One vector is turned by the same rotation once a tick. Each row is the vector after some number of ticks, and that number follows the row.
The counts run from 0 to 987.
[ -9  18  11  27   6 -12 -14  68 -23 -16  27   4 -12 -27   4 -33 -15  23
 -17   6   1 -15  18   7 -42  23   5  20  35  15 -15 -11   5 -13  10 -11
  -8 -29  -3 -35  -3  18  19 -23  16  -4   0 -43  23 -37  -4  29 -22  39
 -10   9 -19  -7 -19  18   2  18  27  -3  37 -21 -19 -23 -24 -50 -30 -22
  32]
447
[-24  -9  15  17   4  -2   2  54 -26 -15  26   4  -8 -28   1 -28 -23  15
  -9  -3  -5 -15  20  -3 -34  15  11  29  39  29  20  -4   1   1  23 -15
  -4 -30   6 -28  14  25  13  -8  13   1  -1 -39  24 -47  -2  22 -22  43
  -6  13 -37   2 -30  20  -7   5  20   5  22 -14 -29 -32 -31 -40 -14  -4
  37]
513
[  4  20  19  21   3  17  -8  35  -8   0  20 -13   4 -31   4 -25   2  -5
  19  -6  15 -32  28   2 -31  34  24  40  20  40   6 -15 -12  17  28 -13
  11 -28  -1 -35   7  -2  -5 -12 -11  -6  19 -11  25 -28  15  52 -21  25
 -15   6 -48   6 -29   0  13   7  12  -5  30 -23 -13 -25 -14 -30   4  -3
  59]
912
[ -6  -8  21  10  35  14  -7  50 -21 -18  17  -9 -22 -28  14 -21   3  19
   1   3   8 -28   4  11 -43  33   8  42  31  27 -17  -1   4   8  11 -11
  -1 -30   1 -24  12  -6   7 -32  13  -5  16 -37   7 -26  14  27  10  24
  -5  15  -7 -24 -10  31  11  20  57 -12  21 -19 -26 -20 -10 -42 -22   5
  44]
881
[ 14  17  23  27  28  21 -12  28 -19 -12   7 -25 -12 -33   1 -27  -6  -5
  18  -5  12 -28  14   7 -37  35  22  29  23  31 -15  -5  -2  14  26  -8
  19 -53 -12 -43   6  -1  -3  -7  -4 -13  18 -31  16 -29  15  60  -1  19
 -11   6 -20   0 -26   4  24  12  29  -1  39 -27  -5 -25   7 -25  -3  14
  45]
199
[ -3  19   6  27  -9  -4  -5  60  -3 -28  30 -14 -27 -16  -1 -24   0  12
   3   3   1 -12  10  -3 -32  21  -5  21  18  30 -13 -14  14   3  -4 -16
  -8 -38   5  -7   4   9  23 -30  43  11 -15 -41   4 -26   8   6 -12  33
 -13  27 -15  -4 -15  33  19   7  40  -5  36 -26 -30 -22  -7 -61  -2 -18
  39]
439
[-19   5   2  36  -1  11  -2  40 -11 -30  25  -5 -23 -18 -16 -21  -5  -1
  27  -8  12 -39  21  -5 -24  14  -4  31  -4  35   8 -24  -8  10   9 -30
   6 -41   3 -13  -5   8  -4 -18  18   5  13 -37   9 -33  12  28 -20  33
 -12  29 -38  12 -17  18   7 -12  36  14  28 -24 -24 -31  -9 -34   5   9
  64]
270
[-26  28  11  11 -10 -12 -12  51 -22 -23  19   0  -6 -37  -9 -33  -7  18
  -4  -8   8 -28  25  -1 -55  12  41  27  26  27   3 -11  11  22  11 -21
   3 -30  -4 -24   4  18  -7 -36   0  10  17 -25  27 -13   7  31 -18  26
 -18   9 -35 -10  -3  18  11  18  16 -12  37 -26 -18 -27  -8 -38   5 -13
  49]
344
[ -8  16  13  27   0  -5 -18  47  -6 -18   3 -31 -32 -29  11 -27   8  10
  -3   4  10 -15   5  16 -47  24  16  25  34  27 -20 -17  10  21  -4 -20
  -6 -38   1 -11  15   0   4 -29  37   4   5 -43   5 -21   4  17   4  35
 -17  16  -4  -4  -2  15  31   5  61  -9  45 -18 -21 -25   8 -35   3  -8
  30]
339
[ -5 -23  21  22  47  23  10  45 -15 -29  17 -10 -22 -27   6 -29 -12  12
  11  -2  -1 -25   3  -2 -40  30   8  39  24  37 -11   4   0  13  11  -4
   1 -44  -8 -28  19  -3   3 -16  18  -7   8 -33   1 -17  17  31   4  15
  -4  16 -15 -15 -23  26  15  18  42   4  25 -20 -34 -26 -10 -41 -19  16
  47]
880
[-15  27  26   0  18 -10 -10  46 -24  -1  26   3   1 -33   9 -29 -17  29
 -17  -2   3 -14  10   3 -42  33  29  34  40  27   3   4  12   4  28 -12
  -6 -27 -13 -27  10   0   6 -24   0  -1   0 -29  26 -15   0  34  -9  19
  -9   4 -28  -8 -26  12  14  16  14  -4  43 -20 -25 -23 -30 -54 -18 -30
  46]
318
[ -1  37  17  16   5  -5 -25  53   0  -8  25 -25  -7 -19   9 -12  10  11
  26   9  14 -25  13  11 -34  42  10  25  29  39 -20 -10   4   2  21  -2
   9 -31  -8 -34  10   1  -1 -24   4 -10  14 -43  12 -35   7  47  -7  16
 -22   3 -10 -15 -18 -12  10  10  44   0  32 -34 -20 -14  -5 -39 -16 -12
  50]
819
[ 16  23   4  37   6  21  -2  41   2 -28  12 -23 -18 -31  -2 -28   1  -8
  29  -3  19 -19   7   9 -32  29  -2  15  13  45 -12  -5  -4  23  -6 -11
   7 -61  -4 -14   3   0  11  -5  28   3   4 -21  -1 -23  20  44  -6  29
 -17  20 -26  18 -20  18  34  13  33   6  39 -29 -15 -43   2 -36   0  14
  41]
466
[ -5  10   6  38   6  24   5  42  -2 -10  34 -21  -3 -24  -7 -20   1  -4
  32 -12  15 -25  18 -11 -32  34  -3  37  -2  50   5 -19  -6   9  14 -12
   3 -39  -6 -25   0 -10   2 -16  10  -5   5 -15  14 -21   9  46 -24  14
 -19  14 -41  -1 -33   9  26   3  12   9  36 -27 -25 -21 -11 -41   1  -3
  64]
979
[ -3  30   7   3  10  -5 -10  52 -11 -39  24 -17 -14 -22  10 -20  10   5
   0   9   5 -14  12  17 -33  14  43  30  26  49  -5   9  -2  16  11   2
   4 -33   8 -18  19  12   4 -24  29  12   8 -33   7  -8  37  31   5  28
 -24  11 -14  -8 -12  20  12  26  25  10  27 -36 -25 -33 -19 -46   1  -6
  52]
377
[ 11   8  20  15  28  13   0  33 -16 -23  17 -22 -19 -18   2 -16  -8   6
  31   5   6 -21  -3   3 -27  45   4  22  19  43 -12   6   3   5  15   8
   1 -58  -4 -31  16  -1  -2  -3  19 -11   0 -40  -9 -21  15  41   9  14
 -10  17 -12  -5 -29  17  24  10  38  10  30 -31 -24 -31  -8 -47 -18  16
  52]
300
[-15   0  12  18  -8   0  -1  49 -21  -5  22   2 -12 -29  22 -26   0  13
 -26  -7   5  -6  18  14 -37  10  20  52  26  28  12  -5  -6  15  17 -38
  -8 -20  11 -16   9   3  16 -28  22  17   4 -32  25 -28  11  14 -13  48
  -1  23 -32   2 -21  33  12   3  31 -11  35 -19 -27 -27 -27 -49   5 -26
  40]
773
[ -6  14  16  27  18  -7  -7  54 -20 -25  24  -9 -32 -22  15 -27 -20  15
 -16  10   2  -3  -1  16 -37  16   4  17  37  30  -7   5   3   7  -4 -16
  -6 -46  -3 -22  12  12  22  -2  31   8 -12 -53   1 -17  10  30   5  43
  -7  23  -5   8 -19  22  28  19  41   9  45 -16 -23 -38  -9 -41 -16  -1
  28]
313
[  7  27  10  18   4  -6 -22  48  -6 -25  13 -33 -21 -37  15 -31  13  18
   6  13   5  -6   9  13 -42  33  28  14  37  35 -25  -4  13  17  -3   2
   2 -39   3 -21  17   7  15 -16  35  -3   3 -31   3 -17  21  32  -4  24
 -25   0  -7 -15  -9  10  29  24  40  -8  47 -30 -17 -28  -7 -42   0 -11
  36]
894
[  5   1  14  20   2  23   8  46 -10 -31  31  -8 -13 -32  -4 -28  11  -4
  16 -15   5 -41  28   2 -31  18  17  52   9  41   3  -7 -12  18  23 -22
   4 -33  12 -21   3  -4   7 -37  11   4  19 -20  19 -33  26  30 -11  28
 -11  17 -33  -3 -10  32   7   8  27  -9  11 -29 -19 -21 -10 -44   7   1
  59]
361
[-19   0  28  29  30  12 -10  42 -27 -13  15 -12 -13 -32   3 -32 -10   9
  -2  -6  12 -38  10  11 -53  26   8  44  21  29   3   2 -13  15   4 -26
   5 -40 -13 -30   4  -7   1 -20 -19   2  22 -28  19 -15   2  55   6  14
 -12   4 -16  -2 -13  15  30  20  43   6  27 -24 -12 -26   5 -15 -10   5
  46]
328
[ -5   9   3  35  10   0 -20  49  -9 -42  16 -43 -26 -24   1 -27  -1   0
  25  12   5 -18  10   6 -34  28  11  12  18  44  -5  -9  -3  15  -9  -7
   9 -48   0 -22  14  18   6   2  25  -7   5 -38  -8 -19   9  43  -9  26
 -25   6 -18   7 -15   3  28   7  38  19  41 -35 -20 -33   3 -18  -2  22
  48]
533
[  3   9  20  13  23   6  -8  39 -18 -27   4 -25 -14 -25  -2 -26 -11  13
  33  13   1 -25  14  -2 -33  44  28  11  38  36 -17  -9   8  13  17   3
  16 -43   1 -28  22  19 -14  -6  13 -14  15 -39  -4 -34  20  38  -1  22
 -11  13 -21 -10 -19   5   3   8  47   4  26 -24 -23 -29  -8 -24 -19  12
  40]
367
[-15  13  17  23   9 -11 -17  52 -12 -35  17 -27 -30 -17  13 -19 -18   9
   6  12  -1 -17   3   4 -34  20  -1  11  36  37  -8  -1  11   2   0  -7
  -8 -58  -4 -22  13  25   5  -4  29  -2  -9 -61   1 -23  -4  23   4  32
  -5  21   0   4 -19  15  18   2  56  12  44 -27 -25 -33  -5 -40  -6   9
  33]
146
[  3   6  28  33  29  12 -11  41 -17  -5  13 -26 -22 -17  19 -16 -10   7
  -7   8   9  -2   2  16 -30  33   1  31  32  29 -15  -4  -1   0  28 -13
   3 -47 -11 -42   9  -1  17  -6  10  -9  -8 -52  15 -32  -4  44   0  27
   0  12  -6   5 -34   1  28   5  45   4  48 -20 -12 -24 -12 -38 -21  -3
  33]
843
[-15  -4  19  26  23  20   8  41 -14 -37  30 -20 -24 -19  -6 -10   3  -3
  14  -7   3 -38   5  -8 -37  16   3  46   2  46   8  -1  -8  10  13 -23
   7 -51  -9 -23   2  -7  -1 -31   7   3  14 -33   5 -10  15  35   3   9
 -12  26 -18  -9 -14  30  27   4  41   3  21 -40 -18 -21   0 -45  -1  13
  60]
428
[ -4  14   3  20   8   0 -15  55  -9 -42  30 -43 -19 -26  13 -12  12  -9
  -5   9  -4  -9  18   7 -34   9  44  39  18  45  -1  -3   0   4  20   3
  15 -37   1 -36  13  11  13 -19  24   4  -1 -25  22 -14  21  33  -2  18
 -22  -3 -13 -18 -16   8  25  23  16   1  35 -37 -18 -23 -16 -41   7  -2
  45]
803
[ -8  15  14  29   6  -5 -18  61 -10 -27  38 -31 -24 -25  13 -18   0  -9
 -20   4   2 -10   8  24 -31  -3  10  42  24  42  17   3 -13   2   2 -11
   5 -40  -3 -30   6  13  20 -15  13  12  -4 -40  19 -21   5  43  13  42
 -12   5  -7  10 -17   7  24  19  28  18  41 -36 -12 -31  -9 -27   4   0
  36]
674
[-24   0  22  13  14   1 -10  50 -28  -6  11  -8 -11 -26  16 -19  -6  25
  -7  -7   3 -30  22  14 -44  23  19  42  37  18  -3 -13   3   5  25 -21
   4 -21   1 -33  11   2  -5 -34  -8  -8  16 -46  26 -39   7  34  -1  31
  -4  15 -15  -9 -16   9   6   4  56 -10  24 -13 -23 -15 -16 -31 -12 -10
  48]
781
[-13  -5  14  33  13   6  -8  40 -20 -23   0 -15 -35 -24  10 -36  -8  18
   6  -2  12 -14   5   7 -44  29   7  20  24  27 -14 -11   7  28  -3 -29
  -7 -46   0 -11  11   0   3 -16  34   4   3 -45  -2 -22  13  19  -3  41
  -3  25 -11   2 -12  29  28  -2  63   0  39 -13 -28 -38  -4 -36  -3   5
  35]
338
[ 10   8   6  26   1   5  -2  44 -19 -16  16 -15 -10 -26   2 -32 -16   4
  -2   0   0 -11  22   1 -24  25  20  18  30  26   3 -16   2   8  31  -9
   4 -41   3 -42  10  31  17  13  23  -8  -4 -31  25 -49   5  30 -34  44
  -3  10 -41  10 -37   5   4   0  12  -5  41 -19 -17 -32 -23 -31   4  -2
  35]
642
[-20 -26  21  23  33   9  -8  54 -28 -27  24 -10 -23 -26  12 -22 -11  13
   5   7  -4 -32   9   6 -36  21   5  38  32  31   4  -1 -12   4  11 -15
  11 -34   1 -33  20  12   0 -14  -1  -9  16 -40   9 -36  11  46   6  25
  -9  10 -17  -7 -21   6   3  12  49  14  16 -22 -21 -26 -16 -18 -26  20
  43]
521
[-16   4  26  16  32   8   0  28 -26 -27   8 -10 -26 -15  -8 -19 -19  16
  13  -2  13 -20   2  -3 -42  30  20  21  20  38 -11   5  10  20  13 -10
   0 -57  -7 -20  10   8 -14 -13  15  -2   6 -47  -3  -7  12  35   7  17
  -1  29  -8  -6 -16  20  28   0  51  14  37 -24 -26 -31  -3 -43  -9  16
  50]
855
[-27  15   8  18  -1  -8  -2  48 -26 -39  18  -5  -7 -25 -22 -30 -19  12
  21   3   2 -27  25 -18 -34  23  30  14  23  41  10 -10  10  16  13 -10
   8 -44   2 -29  12  35 -14  -5  17  -4   8 -35  16 -24  13  28 -29  30
 -16  15 -37  -1 -27  10  -1   5  14  10  34 -30 -32 -34 -17 -33  -7  11
  51]
796
[-37   9  15  25  12  -6  -4  42 -36 -18  19  10 -17 -16 -10 -34 -24  27
 -11   1   4 -19  21 -12 -43  13  18  17  25  18  -3 -16   7  -2  18 -19
   2 -36 -11 -38  -1  21   2 -11  11  -2   7 -40  24 -20  -2  29 -25  32
  -3  17 -27  -4 -25   9   5   3  20   5  41 -20 -25 -26 -24 -43 -19 -13
  48]
705
